M: 4 groups of rows, each row roughly a mix of its group's hidden directions; some rows fit no group:
M (131 x 10):
[[  7  -3 -10 -31  -3  13   3   6  15  -6]
 [  9  -9   7  16  19 -22   7   2   2 -16]
 [  3 -19  -4  18  -9  12   9  -2 -23   9]
 [ -6 -16   2   2 -22 -14  11 -14 -17   0]
 [  8 -25  -9   1   3   4   8 -13 -15 -19]
 [-13  27   2   6  -1 -15   2 -14 -14   0]
 [-23 -14  -6  -8  -4  11 -14   3 -16  11]
 [  1 -28  22   5  11 -12   5   1   3   3]
 [-16  -5  12  19   1  11 -20  13  -6  10]
 [ -3 -22  26 -10   8 -11   8   5   8   3]
 [  8   0 -14  -7  -5  27  -3  12  -2 -19]
 [ 10   4  17 -13  18  -6 -22   6  11   4]
 [ 18   6  18   9 -16  -4   1 -20 -13   0]
 [ -2 -19  19   2  -5  11 -12  -6  10  20]
 [ 12  -4 -10 -16 -28  -1  -8 -14   0   4]
 [ -8  24  -2  -5   5   6   6  12 -23 -11]
 [ -3   3 -25  -2  -3 -11   1 -26   0 -11]
 [ -3   6 -18  -8 -17  24 -11 -11   0  -7]
 [  6 -14  21 -12  -9  15   5  14   4  15]
 [ -8 -15  18 -16 -13  -8  14  -9 -11   9]
 [ 20   0  -2 -12   9  12  18   8  16  13]
 [  1 -11 -18   7  16 -15  -1 -23   2  -8]
 [ -1  -7 -13   5  -2 -21   4 -24  11 -13]
 [-11   7 -13 -19  16  -2  18   1 -16   7]
 [ -6  -1  11   5   9  -9   6 -12 -26  19]
 [-11   4  16  -6 -27 -15  -7  -9  -6  -5]
 [ -4  12 -18 -24  -2  -7  11  18  -1  -6]
 [-13 -32 -10  -3  -6   3   4   4   6  14]
 [ 19 -14  -5  17  -2   1  14  -6  20  -8]
 [ -4  10 -24  16   7  -3   7   6   3  22]
 [ -1 -12  18   8  16 -20 -10   8  -2  15]
 [ -1   7   4  -1  21   1 -11  30   4   8]
 [  8   3   4 -36  -1  -8   0   9   4  -1]
 [  0   1  18  -7 -12  17  -8  20  11  15]
 [ 11 -19  10  20  19  -3  -6  13   4   1]
 [  0  11   5 -12  19 -24   1  -8  17  -6]
 [ -9   4 -16 -22 -14  -1   8 -20   4  -7]
 [  3   0 -10  12   2 -24  18 -15   7 -14]
 [  3  -9 -11  -5 -15  -2 -14   4 -19 -23]
 [ -5  10  20 -14  16  10  -1  21  -3   6]
 [ 22  22   9   1   9 -10 -16   2  -1  -8]
 [-10 -16   5 -24  -7  -6  12 -16 -11  -3]
 [ -5   0 -12 -21   6 -16   3 -21  11  -9]
 [  2 -29   0   0 -23  -1   8  -9  -4  -5]
 [ -1   8 -19  20 -18  -1  -3 -12  -5 -15]
 [ 18 -12   4  19  -5  18  -6   2  10 -16]
 [  1  21   6   1   6  -7 -11  16  20 -14]
 [-11  12  -1 -17  -8  -8 -21 -15  11 -11]
 [  6 -16  29 -13   3  14 -10   0   1   1]
 [ -6  10 -16   1 -25  20   2   2   8 -12]
 [ 10  10  -7  31 -16   6   5  -8   1  -1]
 [ -5  -4  -4  10 -25  18   4   5   1  22]
 [ -7  12   3  11  23 -10  -8  22  -9   3]
 [ 19  14  -1  -6  -3   1  11 -23  18  -7]
 [-14   1  24  11   7 -12  -1   3  -4  22]
 [  3  -4  21  -7  -9  -8  15 -14 -22   1]
 [ -6   1 -20  21  -3  -5  20  13  -5  -8]
 [  0 -14  -2  12  -4  -2   4 -25  -9  22]
 [  7  -7  -2   8 -30   9  17 -11   3  -6]
 [-15  -9  16  16  22 -10   9  -7   6  -1]
 [-17   1 -13 -17  17 -18  -7  -1  -6 -13]
 [ 17  10 -13   1  -6   9  24   0  18  -1]
 [-11  -9  18 -11 -20  -8  -7 -19   3  -6]
 [ 12 -17  -3  25  -4  -2   4   0  11 -19]
 [  7  10  -2 -14  -8 -12  25  14   7 -13]
 [ -1  24 -13   7  13 -17  -9 -12  -1  -8]
 [ -7   6 -13 -10   3  11  24   5  19 -13]
 [-15  -3   5   3  -3   2 -31   1 -13 -13]
 [-16  19  16 -11  15   1 -17   6  -4   5]
 [-14  13  -4 -18  11  23  -3  -9  -9   7]
 [ 12 -14 -20   2 -16  15  14 -13   3  -2]
 [-12   6  25  -3  -3   3 -24   9   3   6]
 [ 15   0  -5  -3  -3  13  19   2  15  24]
 [  4 -20  20   0  -9   8   6  12 -13  16]
 [  1   4  -5  -2  37  -7  -2  -7   0  10]
 [-17  13 -19 -11  15   6 -12  12   2 -11]
 [  5  -2 -15  23 -14   0   4  11 -19   6]
 [ -3 -18  -9 -11   3  -2   4  -8  27 -16]
 [-18  15  -6 -23  10  -2  -9 -15  -1  -8]
 [ 15   7  28   9  -3   0  11 -15  10   1]
 [  0  22   0 -10  -1 -25   0 -18   5  -7]
 [-15   0  -4 -16  -8  19  24   3  -4  -5]
 [-24   8 -12 -10  13   9   1   5 -17 -11]
 [ -6   9  25   9  20 -16  -2   9   5   0]
 [  6  12  14 -15   1  15 -20   2  17   8]
 [-11  -4   5  28 -11  -3   2 -15 -16   5]
 [ -7  20  -4  12  -3  -4   5   8  12  26]
 [ -2  -9  13  19   5 -19  10  -6  -4  21]
 [  2   3  11   2 -14  21 -10  12   9 -22]
 [-23  13 -15 -11  12  -3  12  10   5 -11]
 [  2  25  12   1  11   8 -12   6  21   6]
 [ -7  21   9  -7  15   3   5  14  19  12]
 [  1  -5 -10  -8  -7  -2 -12 -27  19 -10]
 [ 21  11 -21  -2   6   8 -17   9  -7   6]
 [-31   3  -4  -2  -2  -8  -4 -21  -7   7]
 [-28 -10  -6   5  14   4  -8  16   0  11]
 [ -5   7   8   0   3 -18  25  21   1   7]
 [ -5  -9 -10  -5  -4  25   6  20  13  10]
 [ 22  -2  -5 -20  -7  -7   8 -12  14 -12]
 [ -8   2  -1 -10  16  -7 -10   5 -24 -20]
 [ -9  -2  18 -18  -6  -5 -19   6  -4  19]
 [ -1 -20   0   6 -19 -18   5 -17  -4 -13]
 [  8 -12   0  17  -6  31   2  -4  -5   7]
 [ 20   1  -4 -20  18  -2 -13  11   1  11]
 [ 15  12  -5   5  14 -23 -16  -3 -12   1]
 [ 18   0   1 -19   3  -7   9 -26   5  -7]
 [ 10 -20  -7  -4   1  17   9  14  -5 -21]
 [-20   2 -13   3  -1  10  -6 -15  12 -22]
 [ -7  -9 -24  12  10 -16 -10   3  -7  15]
 [ -7   4 -10  14 -11 -12  23   9  -1  18]
 [  8  11   0   6  21  13  -3 -15 -23   2]
 [ 19  -7  -2  -2 -25   5 -17  -4  11 -11]
 [ -3   2   2   5 -15  10  -5   3   7  34]
 [  3  17  -5  14  -6  -9  25   2  10 -14]
 [  3 -12  12  15  -1 -27  -6   7 -14  -4]
 [  1   9  -2  10  23 -22 -16   7   8  -5]
 [ 19   1  19  11   9 -17 -15  -2   8   7]
 [-16  -6  21  19  -5 -15   9  -7  -1 -10]
 [ 14  -5  -6  13   6  13  23  10  17   0]
 [ -3  10  19   9   0  10 -14  -5  12  24]
 [ -6  -5  -3  -2  11 -14   3  11 -32  -8]
 [  3   7  13  10  20   5   0  -4  28  -3]
 [ -9  -8 -18  -5   9 -12  18  -7 -20  -6]
 [ -2  18  11 -13   1   6 -18 -22   2 -12]
 [ -2  -5  20  13  17   8 -15  -8 -18   1]
 [-13 -19  16  -4  -5 -17  13 -14   8  -9]
 [  1   5 -13  -1  -6  12   1  12  24 -22]
 [ -2 -23  16  10  -9  -9  13 -13  -2  13]
 [ -3 -12  -9  16  11  23   2   8  18  -6]
 [-12 -14   6   2 -12   0  16 -17 -19  10]
 [-14  28  13 -16  -5 -10   3   1   5  -3]]

one row of each group, then the others: which group is each in?
[ -4   2  -9   9  10   1 -29  -4  21   1] -> X
[-14  24 -14   5   8 -16  -8  10   3  10] -> T
[ 10  22  -4  10  18   4 -16  17   2   2] -> F
[ -2   7  24   8  -9 -11 -21   3  13   9] -> G

[ 30   4  -6  10 -11  -8 -10   8 -14   3] -> X
[-11   1   8  26   8  -4   6  10  22  -4] -> G
[ 14   9  26 -20  11  -4  -8   4  -3   1] -> X
[ 12   0  -2  -6   6  -9  13 -20   1 -26] -> T
[ 10   6  -3  -8   8 -28   5 -14   4 -18] -> X
[ -2  10 -16   3  12   8  -4  31   1   2] -> X
[ -5  -2  21  17  14 -13  -9   9 -11  14] -> X
[ -4  -5 -25  10 -22   1   5  -6  -7  14] -> T
[  5  19  -4   9  15 -12   1  -5  21 -17] -> X
[ -1  14  -7 -10  -5  -5  -1   8  10  32] -> T
[  4  16  -6   5  24  -6  14  15  10 -11] -> T
[ 12   1   5 -27   1   4 -15 -19   7   6] -> T
